(in the rows, 128 means zero)
runs of hidden systems
K, trace 1 (9 x 20)
[[161 116  84 110 160 154 169 103  75 102 143  97  85 108 159 102 161 191
  158 120]
 [144 107  78 138 166 136  85 119 139 162  95 137 118 161  77 105 105 155
  211 109]
 [195 102  51 144 101  77 116 100  98 129 147 146  99  97  98  83 125 132
  120 120]
 [206  48 105 129 134 111 113 133 121 100 137 120 120 163 141 131 154 188
  172 124]
 [201  67 130 128 133  92 110 165 147 159 156 169  96 152  81 110 102 112
  169  94]
 [215  97 139 147 103  72 116 166 107 103 170 174  90 175 109 111 128 161
   89 153]
 [182  48 163 135 113  84  93 200 174  96 139 158 139 184 130 159  99 142
  118 143]
 [168  95 182 104 105  75 130 229 153 118 192 170 121 146 113 145 118  82
   82 139]
 [140 122 215 125 111 115 133 217 168  97 168 157 133 201 133 142 147 122
   64 193]]
V, trace 2 (9 x 20)
[[163 117 129 131 130 143 123 108 162 139 118  93 120 182 102  86 160 141
  150 165]
 [142  98 151 136 127 130 145 154 149 138 139 141  84 124 126  87  67 128
  102 140]
 [125 135 121 108 133 104  90 184  92 110 146 144 139 142 126 134 121 166
  108 158]
 [136 101 131 114 113 115  95 150 163 142 140 114 166 151 108 115 167 102
  135 160]
 [146  93 187 130 122 144 158 147 151 135 164 131 103 146 145 105 147 125
  120 138]
 [103 136 177 136 141 142 103 159 121 147 129 154 122 166 122 122 105 158
  127 141]
 [ 95 129 157 128 103 109  90 154 137 145 138 144 167 122 123 135 128 102
   92 147]
 [117 105 184 115 109 135 120 130 130 130 149 109 159 131 165 152 169 127
  117 131]
 [ 93 131 195 126 132 162 124 113 129 175 135 123 129 141 133 125 138 124
  149 105]]
R, trace 3 (9 x 20)
[[197 112 175 150 122 109 146 138 125 110 141 155  84 186 118 141 113 154
  115 119]
 [153 130 155 128 143 103 117 181 137 127 126 168 101 166  92 152  62 128
  130 109]
 [157 147 129 111 125  80 132 205 131  97 158 170 124 145 104 159 115 103
   90 141]
 [144 124 162 101 141 123 151 211 171  94 152 130 124 175 121 143 132 113
  104 170]
 [101 153 158 104 162 153 172 208 165 130 157 149  99 138 113 106 114  90
  112 156]
 [ 59 177 125 116 162 156 150 204 134 111 148 161 127 122 134 111 137 122
   97 181]
 [ 40 136 124 117 147 165 132 186 172 118 131 132 166 102 155 113 148 104
  108 187]
 [ 42 126 139 122 139 183 159 145 155 140 154 124 156  76 176  96 185  99
  119 160]
 [ 26 144 146 151 145 199 138  98 132 158 126 131 158  99 175  96 187 133
  141 146]]
H, trace 4 (9 x 20)
[[168  85 125 169 113 103  98 135 115 119 133 168 103 156 124  98  94 180
  107 147]
 [166  80 132 109 110  75  94 186 100 118 173 158 134 118 131 139 122 136
  109 122]
 [172 116 181 106 127 108 120 178 119 129 178 147 126 185 112 139 177 132
  129 136]
 [153 113 202 145 119 122 132 171 165 144 154 165  97 185 103 109 111 117
  104 147]
 [101 137 192 126 120 116 119 201 131 123 155 169 124 141 133 132  85 122
   67 155]
 [ 80 141 185 101 123 124  92 203 153 130 141 137 179 158 129 158 135 107
   98 168]
 [ 75 146 198 112 121 151 141 170 194 149 141 121 161 146 127 133 158  60
  102 162]
 [ 36 166 203 133 135 187 161 140 173 147 122 125 141 124 154 122 124  92
   97 154]
 [  4 172 152 137 130 173 109 121 155 158  91 122 177  96 151 128 109  99
  109 151]]
N, trace 5 (9 x 20)
[[143 132 182 168 110 122  82  92 120 150 108 155 141 203 113 152 145 161
  144 116]
 [157 121 200 148  83  89 102 114 140 153 124 148 132 155 108 170  87  96
  104  91]
 [155 154 221 109 107 111 132 134 111 115 141 117 135 182 135 198 138 129
  102 109]
 [139 165 203  95 133 133 135 139 161 141 108  91 131 188  93 185 103  94
  138 112]
 [129 190 189  90 123 126 178 156 153 114 131  95 111 143 108 168  95  71
   77 134]
 [ 96 186 151  75 159 154 174 178 155  87 106  78 133 144 137 180 104 109
  108 153]
 [ 82 181 105  66 167 157 180 171 165 113 114  82 133  90 118 147 108  68
  130 139]
 [ 72 182  74  99 165 172 204 147 149  90 122  95 121  72 146 115 143  97
  112 165]
 [ 53 148  39 124 181 182 171 134 145 103  95 114 127  58 155 101 118 129
  148 150]]
N, trace 6 (9 x 20)
[[100 129 149 118 135 126 150 179 191 115 142 154 172 130 131 183 171  52
  138 123]
 [ 80 154 174 147 157 177 192 151 178 125 142 164 121 142 141 137 175  85
  134 133]
 [ 33 182 145 162 161 172 149 150 157 133 104 184 133 125 135 138 108 106
  122 134]
 [ 31 176 111 146 128 136 127 136 128 115 112 169 179  78 156 172 138  91
  103 123]
 [ 56 148 119 147 134 162 152  86 138 121 109 131 176  79 178 175 183  96
  151  98]
 [ 69 163 128 166 142 179 177  50 121 152 103 144 119  80 156 140 141 107
  160  72]
 [ 77 195 105 177 128 147 150  41  73 127  87 154 115  83 150 154 106 147
  120  81]
 [113 165  76 152 114 113 121  36  73 106  72 121 150  80 149 200 105 147
  140  63]
 [178 145  83 132 116 110 160  22  76 109  99  96 120  89 139 191 133 131
  162  41]]
H, trace 7 (9 x 20)
[[132 101 145 154 106 113 151 130 138 115 150 166 133 100 156 150 142 101
  108 107]
 [110 133 170 149 135 139 120 129 114 132 133 165 136 150 145 164 147 145
  148 100]
 [121 142 149 163 108 109 108 113 143 145 117 166 142 143 107 147 125  99
  120 113]
 [123 139 163 144 103 115 139 116 129 106 124 136 143 122 153 177 124 114
   93 114]
 [113 138 165 123 131 132 120 125 140 132 108 124 150 144 129 183 114 112
  145  95]
 [115 176 145 128 122 125 144 107 144 133 109 126 133 132 106 161 118  85
  118 109]
 [114 161 134 132 128 138 149 104 140 104  88 104 133 131 136 169 102 121
  117 125]
 [107 150 103 112 141 135 137 119 145 120  89 105 141 110 122 167  96 104
  145 106]
 [119 175  88 115 145 137 161 103 130 111 102 101 132 113 120 151 134 110
  142 121]]
K, trace 8 (9 x 20)
[[198 166 103 132  94  77 134  74  79 109 128 114 108 140  97 142 136 135
   98 119]
 [191  87 124 127 132 121 143 106 160  87  88  85 119 161 139 177  97 153
  160 107]
 [184 140 109  90 151 100 159 164 125 123 139 129  83 126  83 148  73 102
  145  86]
 [193 159  93 116 138  95 137 152 125  76 120 119 103 190  89 137 129 151
  115 167]
 [170  85  83 121 141 107 141 178 198  83 107 122 121 144 109 132  90 107
  130 156]
 [159 117  91  92 155 110 164 219 139  91 176 147 101 126 114 109 139 113
  117 161]
 [132 113 107 130 156 130 122 209 179 105 146 161 131 184 104  92 162 135
  132 202]
 [108  80 104 150 127 121 126 206 184 121 160 186 131 114 129  72 134 102
  100 187]
 [ 88  85 137 136 132 134 112 213 134 119 188 184 151 122 164  87 188 141
  104 184]]
R, trace 9 (9 x 20)
[[ 95 138 155 104 129 125 119 152 114 159 152 143 150  99 125 152 131  91
  137  92]
 [116 170 162 137 111 126 133 113 127 120 135 126 151 157 130 151 186 116
  103 147]
 [100 141 177 132 121 154 149 106 158 131  99  98 130 129 146 149  97 114
  113 127]
 [ 98 173 134 104 136 137 148 120  96 130 127 115 133  91 139 165 121 109
  126  96]
 [112 174 115 115 128 132 128 100 129 113 100  93 163 140 124 170 162 120
  135 134]
 [129 144 117 121 122 143 165  78 152 120  95  74 128 109 135 143 121 101
  129 120]
 [130 158  94 109 147 148 161  85 100 114 104  89 115 106 140 146 126 143
  154 103]
 [135 149  59 125 144 130 124  82 125 119  84  95 138 123 108 141 132 135
  165 116]
 [171 112  56 132 124 117 147  77 131 102 101  94 118 104 127 124 128 131
  146 120]]
P, trace 10 (9 x 20)
[[115 139  88 119 128 131 115  96 121 148 104 102 136  99 114 117 112 121
  145 117]
 [142 131  91 126 127 133 144  79 110 130 114  95 113  98 131 109 127 135
  135 119]
 [148 112  91 120 141 138 125  98 120 136 104  96 109 121 120 106 102 154
  161 119]
 [161 124  76 120 133 114 128 112 105 132 120 114  99 108 106 100  95 144
  139 118]
 [185 113  84 116 128 109 131 118 111 109 125 100  98 132 114 108 114 158
  133 140]
 [192  87  99 111 131 104 128 147 133 112 132 109  97 135 110 110  91 147
  136 132]
 [194 101 115 109 134 101 139 167 117 110 158 128  85 141 109 103 106 148
  120 142]
 [187 101 126 112 131 100 124 187 133 101 154 133 101 167 110 108 112 150
  110 165]
 [174  88 145 109 120  94 126 207 141 102 170 145 111 151 124 118 116 131
   91 164]]
P, trace 11 (9 x 20)
[[132 139 114 121 114 115  91 104  80 142 118 106 127 120 120 111 101 167
  113 137]
 [160 118 118  95 104 103 104 105 108 133 123  77 138 116 121 132 117 134
  120 125]
 [172 113 148 100 119 126 143 107 122 146 137  80  99 127 117 112 109 127
  130 115]
 [152 139 143 110 135 130 131 129 113 144 126 103  88 146 104  98  85 151
  119 138]
 [146 145 114 101 121 108 115 148 108 115 126 102 117 129 112 117  88 147
   94 157]
 [155 117 124  82 120 112 137 154 128 110 143  83 126 121 130 126 120 126
  103 155]
 [146 109 148  91 137 138 150 165 148 131 154  96 106 131 125 100 121 120
  123 152]
 [119 126 140 112 140 140 134 174 135 136 153 132 106 137 121  81 117 136
  104 171]
 [109 118 122 114 124 125 109 178 129 117 150 130 142 126 138 101 137 142
   96 182]]
V, trace 12 (9 x 20)
[[ 80 150 147 130 134 132  93 152 108 118 111 145 159 140 145 165 110 157
  118 135]
 [ 90 120 139 119 110 124 108 128 147 150 132 125 180 104 133 150 162  81
  130 120]
 [113 130 177 136 126 160 164  97 124 133 141 120 124 125 164 140 174 125
  133 109]
 [ 83 155 155 151 137 163 121  92 117 158  98 135 123 127 131 132 101 140
  143 103]
 [ 86 159 119 141 103 119 118  97  97 135 118 137 149  75 144 145 112 110
   95 109]
 [121 131 110 120 113 132 122  72  95 123 113  90 157  94 160 158 158 142
  142 102]
 [131 135 111 130 131 148 148  62 112 162 114 102 111  94 124 117 132 116
  164  81]
 [138 169  92 147 125 127 156  66  83 124 110 124  91  96 123 117 104 145
  118 103]
 [147 139  54 126 122 105 115  80  95 110  91  97 127  98 120 135  91 152
  131 114]]

runs to name
trace 13 (2 x 20)
[[ 98 136  69 115 146 122  72 163  80 132 138 143 142 116 118  85 128 179
  128 169]
 [155  80  78 118  92  92  97 125 138 119 145 104 168 102 130 105 172 115
  115 161]]
 => P
trace 14 (2 x 20)
[[138  99 168 145 137 128 119 179 169  95 120 158 137 200 136 162 128 153
  129 153]
 [115 123 154 129 131 113 139 200 168 139 158 185 129 124 108 136 113  68
  111 123]]
 => H
trace 15 (2 x 20)
[[130 172 119 153 129 128 162  96 108 104 114 142 106 129 131 149 124 137
  112 117]
 [122 130 107 124 138 124 119 129 137 103  87 115 149 130 135 176  98 138
  145 117]]
 => R
trace 16 (2 x 20)
[[143 136 144 168  85  87  96 108  83 116 153 179 153 143 141 155 185 148
   94 126]
 [135  77 192 164 103 124 124 107 166 127 117 147 156 149 160 185 137 113
  140  88]]
 => K
trace 17 (2 x 20)
[[164 119 134 105  83 102 151 121 143 119 153  82 125 108 126  96 139  93
   67 169]
 [130  92 155  99 154 167 136 156 137 116 126  80 114 143 161 114 108 179
  142 155]]
 => N
trace 18 (2 x 20)
[[ 76 153  73 124 136 130 107 140  92 152 141 157 131  69 119  86 121 122
  121 134]
 [106  98 102 133 108 127  88 124 123 115 130 114 178 118 161 110 179 157
  116 176]]
 => R
trace 19 (2 x 20)
[[109 162  92 131 120 120 119 121 112 137 126 133 128 106 108 102 122 120
  105 147]
 [130 106 111 123 119 130 120 116 129 104 119  98 150 122 157 135 145 151
  123 149]]
 => H
trace 20 (2 x 20)
[[116 142 112 141 107 121 133  93  92 118 137 130 142  89 155 138 161 129
  106 118]
 [126 113 113 138 128 143 117  70 114 143 102 104 135 119 139 131 139 149
  165 102]]
 => V
trace 21 (2 x 20)
[[150 131 123 115  94  85 117 124 101 124 142 122 136 100 122 146 112 109
   94 112]
 [166 127 165 105 123 131 147 114 127 122 133  86 120 158 133 145 147 138
  133 126]]
 => P
trace 22 (2 x 20)
[[144  75 137 119 113 112  58 154 138 144 145 119 178 169 124 115 180 150
  146 163]
 [155  69 198 142 107 130 131 141 160 171 176 149 109 148 122  85 153 106
  128 128]]
 => V
trace 23 (2 x 20)
[[137 113 167 160  89 117 144 100 138 136 144 147 119 113 143 123 133 105
   89 118]
 [114 122 183 134 132 142 129 135 106 119 129 139 129 138 166 165 115 157
  122 107]]
 => K
trace 24 (2 x 20)
[[129 123 106 111 120 122 124 106 129 109  86  81 139 101 143 166  72 132
  123 112]
 [154 140 104  84 136 122 158 116  91 118 143  87 114  89 132 147 134 123
  138  97]]
 => N
trace 25 (2 x 20)
[[107 144 120  88 131 125 120 134 150 187 125 103 133  89  80 114  89  59
  147  97]
 [116 200 125 110 127 149 167  92  97 102 118  76 118 129 138 125 154 145
   88 166]]
 => H
trace 26 (2 x 20)
[[110 126 128 153 133 139 122 133 175 124 101 140 136 158 119 121 122 125
  128 156]
 [108 122 108 129 124 122 141 151 125 118 145 150 129  81 145 120 119 113
  102 132]]
 => K
trace 27 (2 x 20)
[[115 138 118 184 117 111 132 131 150 101 117 194 135 134 131 149 127 116
  101 136]
 [109 111 135 151 126 118 126 150 141  98 128 168 159 122 161 182 140 120
  126 114]]
 => H
trace 28 (2 x 20)
[[107 107 135 134 138 141  88 129 129 157 128 135 151 149 125 113 155 148
  163 134]
 [126 108 135 149 101 119 114 104 124 163 145 144 125 103 124  92 134 114
  118 118]]
 => K
trace 29 (2 x 20)
[[121 104 148 162 126 103 100 178 180 104 105 187 156 167 124 180  91 115
  123 128]
 [126 124 170 121 125 107 136 186 144 119 172 181 156 139 131 185 174  81
  126 107]]
 => N
trace 30 (2 x 20)
[[155  87 161 103 121 112 116 154 137 119 128 105 132 137 139 162  93 133
  130 112]
 [160 147 152  99 133 112 141 148 123 144 159 134 111 146  92 134 144  99
  138 111]]
 => R
trace 31 (2 x 20)
[[145 156 158 128 125 135 152 130 130 123 153 123 114 166 117 110 178 127
  110 162]
 [106 109 146 156 133 151 130 135 170 128 102 139 121 137 140 116  85 133
  120 146]]
 => K
trace 32 (2 x 20)
[[150 111 105 172 103  84 112 148 195  93 101 170 149 159 105 151 107  97
   95 157]
 [144  96 127 115 126 109 171 192 142  74 169 153 126 100 168 160 143 104
   97 132]]
 => K
trace 33 (2 x 20)
[[153  94  95 116 174 162 178 128 109 121 147 123  78 106 149  98 143 163
  183 101]
 [144 134  76 147 164 124  92 133 106 155 119 168 103 162  73  91 117 164
  182 124]]
 => K
